Some points, one per row:
[  4  18 -50  -3  77 -29  15  41 -43  29  81  35  42 -64  33  49 -33  34
  33 -11  41  15  31 -54   3  -5 -16 -43  13 -11 -33  16]
[ -5 -26 -30 -47  30 -45  11  -8  40 -10 -30  55  -6 -39 -59 -69  57 -12
 -26 -19  23 -48  52   2 -36 -12   5 -12  69  43 -53   0]
[ 30  28 -26 -40  43 -45 -24 -28  31  28  30  47  63   8 -49 -92  94  81
 -22 -93  94 -22 -16  95 -19  -3 -26 -16  12  51   1 -10]
[ 19  50 -23 -26  48 -13  -2 -60 -11  11 -35  33  14 -27  29 -57  63  37
 -42  14  56  18  23  33 -59 -77  40 -15  14 -15  54  67]
[ 65  34 -70   5  52   9  -7  95  19 -45 -68  50 -39 127  50 -20 -25  57
 -35   0 -41  75  40 -57 -24  19  57  33  33 -36  53 -27]
[-36  59  44  16 -33  32  13  22  28 -22 -19 -30 -31  54  46  83 -13  12
 -80 -34 -14  36  20  16  -2  51  -8  63  -9  -9 -35 -33]
[-46  15  -2   7 -22   8 -25  77 -12 -37 -27  16 -21  90  36  20  -7  13
  -9  -7 -28 -17  21   6  34  -8  33 -24 -15 -38   3  -3]
[ 68 -24 -21  41  19 -17  18 -14   7 -37  -2 127  -2 -28  77 -46  -2  83
  15   0  20 -22 -53  32  16  -7  -3  10  10 -49 -19  46]
[ 23  50 -33 -16  33  17  -3 -31  19  18  16   4  40 -53  47  -4 -34 -41
   2 -18  41  34  11  -6  10   6 -65 -11 -11  26  23  29]
[  22   -9   61  -25  -34    0   32  -15  -34  -50  -49  -47  -59  -21
   51   50  -15 -101  -31   33  -44  -21   15   19   16    5  -49   48
   45   39  -61   -9]
[  44  127  -64  -70   64 -127   27  127   65  -43  -73  113   51  122
   18  -20  -96   92  -35  -34   58   22   -7  -48    9   13   89  -32
  -12  -73   11  -34]
Here are 12 more points, each followed by its number:
[ -3   5  41 -35 -61  46 -37  19   0 -14 -17  30   4 -27  40 -31 -67 -16
  10 -49  27   8  22 -27  54   3  -9 -26   0  -4  -3  -9] 0
[-44   0  71  59   0  45 -15   4 -59 -14  -5 -55 -54 -48  -7  17  22  -3
  -2   5 -31  52  41 -19  56 -37  41  11 -47  48  10  40] 1
[ 23  61 -73 -17  54 -82  43  -2 -24 -32  -1  12   6   6  53 -70   0 -20
  24 -49  29 -54 -34  24 -15  -1   2  42   5  56  13   1] 2
[ 13 -51  34  13  68 -51 -17  -6 -28  54  24   6 -37 -70 -44 -28 -36  27
  19 -27  75  57  24 -19 -52   6  63  -3 -56 -25 -20  -5] 3
[   8  -27   17   60  -40   32  -30  -35   23  -20   17  -25 -113   39
    6  -16  -29   55  -78  -43  -59   33  -48   55  -43  -68  -62   84
   20   31  -18  -43] 4
[-31   5 -49  10   9 -19  28 -61   0 -19  11  99   8 -46 -54 -81  30  44
   5   4  59 -65 -22  -8   6   0 -42  59  52  -6 -26   8] 5
[-15   2  -6  -2  12  38 -43  20  12  69  35  20 -12  72 -30 -51  27  76
 -51  -5 -63   1  18  43 -31 -65  14  24  41  26 -55  25] 6
[  4  51 -19  13  -2  12 -29  53  55 -50  -6 -30 -31  45  92 -14   6 -20
  58  -4  28 -43 -51   8  -5  98 -20 -29  17 -29  35  44] 7
[-18 -43   4  23   1  17  46  25 -11 -46  12   3   8   3   9  18  16  19
 -16  61   1  49 -47   1 -50 -22 -29  -5  -8 -27  43 -11] 8
[ 52  54   8 -42 -33  23  20 117 -16  -1  -5  10 -36 117  73  81 -94  33
  -7  49 -49  72  23 -67  37  38  42 -51  56   2  22 -42] 9
[ -39  -34   68  127  -44   43  -48 -101  -31   16  -25  -69  -38  -12
   16   20   78   12  -47   40 -114  -52   -7   57    0  -67  -84   22
  -78    5   31  -14] 10
[ -19  -76   69  -55  -32  -36  -29  -30  -44   53   48   29   29 -101
  -65  -48   21  -27    9  -22  -20    2  -47   -4  -19   27  -44   17
   11   57   13   21] 11
Which three of these numbered points are nearest to each point below, looking only along the 4 directions in which the first points spread most? Their numbers follow each, nearest first.
[ 52  28  14 -35  -3 -29 -44  34  13 -42  50  32  43 -88  17 -12  30  25
  23 -28  30  29   6 -16 -23  -6  19  42 -52  -7 -20 -18] > 3 2 0
[  39   85  -58   15   71   14   23   93   36   33  -11   76    6  108
    8   93  -65  127    2   58  -53   -1   38   20  -11  -42   30   31
   46 -127   23  -38] > 9 7 8
[ -32 -127   50  -15  -33   61   15   15    4   37  -34  -34   19    1
   18  126  -52  -37   24   59  -94  -13  -11  -17  108  -68   -4  -40
  -43    6   19    4] > 1 0 8
[-15  -7  22   2  32  32 -15 -32   8 -26 -72  17 -12  -5 -15  20   7 -34
 -25  31 -23 -32  26  31 -14 -19 -13  13 -15  63  16   8] > 4 1 6
[ -66  -53   65  -89   -1   38  -34 -107  -67   19    4 -127   44 -103
  -58  -34   53 -123   36  -20   27  -22   53  -22    2   -7  -27   23
  -34  106  -53   48] > 11 10 1
[ 105   26  -60 -108   16  -28   58  102   47  -26  -28   37  -15   87
  -26    1  -36   48  -13    0   -1   55   58  -44   71    9   82  -13
   20  -78   67  -50] > 9 7 2
[-12  68 -42   9  12  18  12  83 -55  -8   0  67   9  12   1 -10 -32  36
  22  -1  -3  17 -37  -2  -3  32  32  14 -34 -45  38 -32] > 7 0 8
[  16  -32    4    6  -38   19   38  -81  -72   56   10  -28  -15 -107
  -41  -16   31   -6  -10    3  -14  -52    8    7   16   -2    3  -34
  -40   68    0   45] > 11 1 5
[-74 -13  54  32  44  62 -26  -7 -18  17   0   3 -40  12   7 -37  32  27
 -22  -5 -35  18  -6 -11  19   4 -27 -40  -6  11  29   5] > 8 0 1
[ 38  73  -4   2  41  19  10   2  -3   3 -47   4   2   7 -36 -29  62  42
 -35 -18  22 -40  40  34 -37  -3   6  22  -5  24 -28  12] > 6 2 5
[-28 -34  29 -28 -26 -43 -58 -70 -18  28  83 -20 107 -84 -39 -93  14 -20
 -30 -21  25 -66   5  33 -10  74   6  24   9 104  -4 101] > 11 5 3
[ 17  26  -7 -26  37 -59  80  -3  11 -37 -83 -18 -35  48 -29   7 -55 -29
  10  10   2  19 -35 -57  85 -11  36  -7 -33   1  56 -51] > 7 0 8
[ -33  -14   56   23  -17   17  -15   -3  -13   14   35  -12  -55   44
   32   31   21 -127   -4   -5   -1    7   21  -24  -12   25  -35   31
   21   -6   -5   25] > 1 0 4
[-41 -16  21  -8 -15  13 -37 -44 -16   0  -6  28  40 -56 -42  10  67 -21
  74 -37  28 -57 -71  31   7 -20 -49  24  21  18 -16 -16] > 11 5 3
[ 13 -70 -42 -11   4 -95 -21  52  15   7 -16  70  19 -13   6  15  15  54
  19 -22  18 -44 -18  74 -13 -36  79 -73  18  -7 -31 -38] > 2 3 5
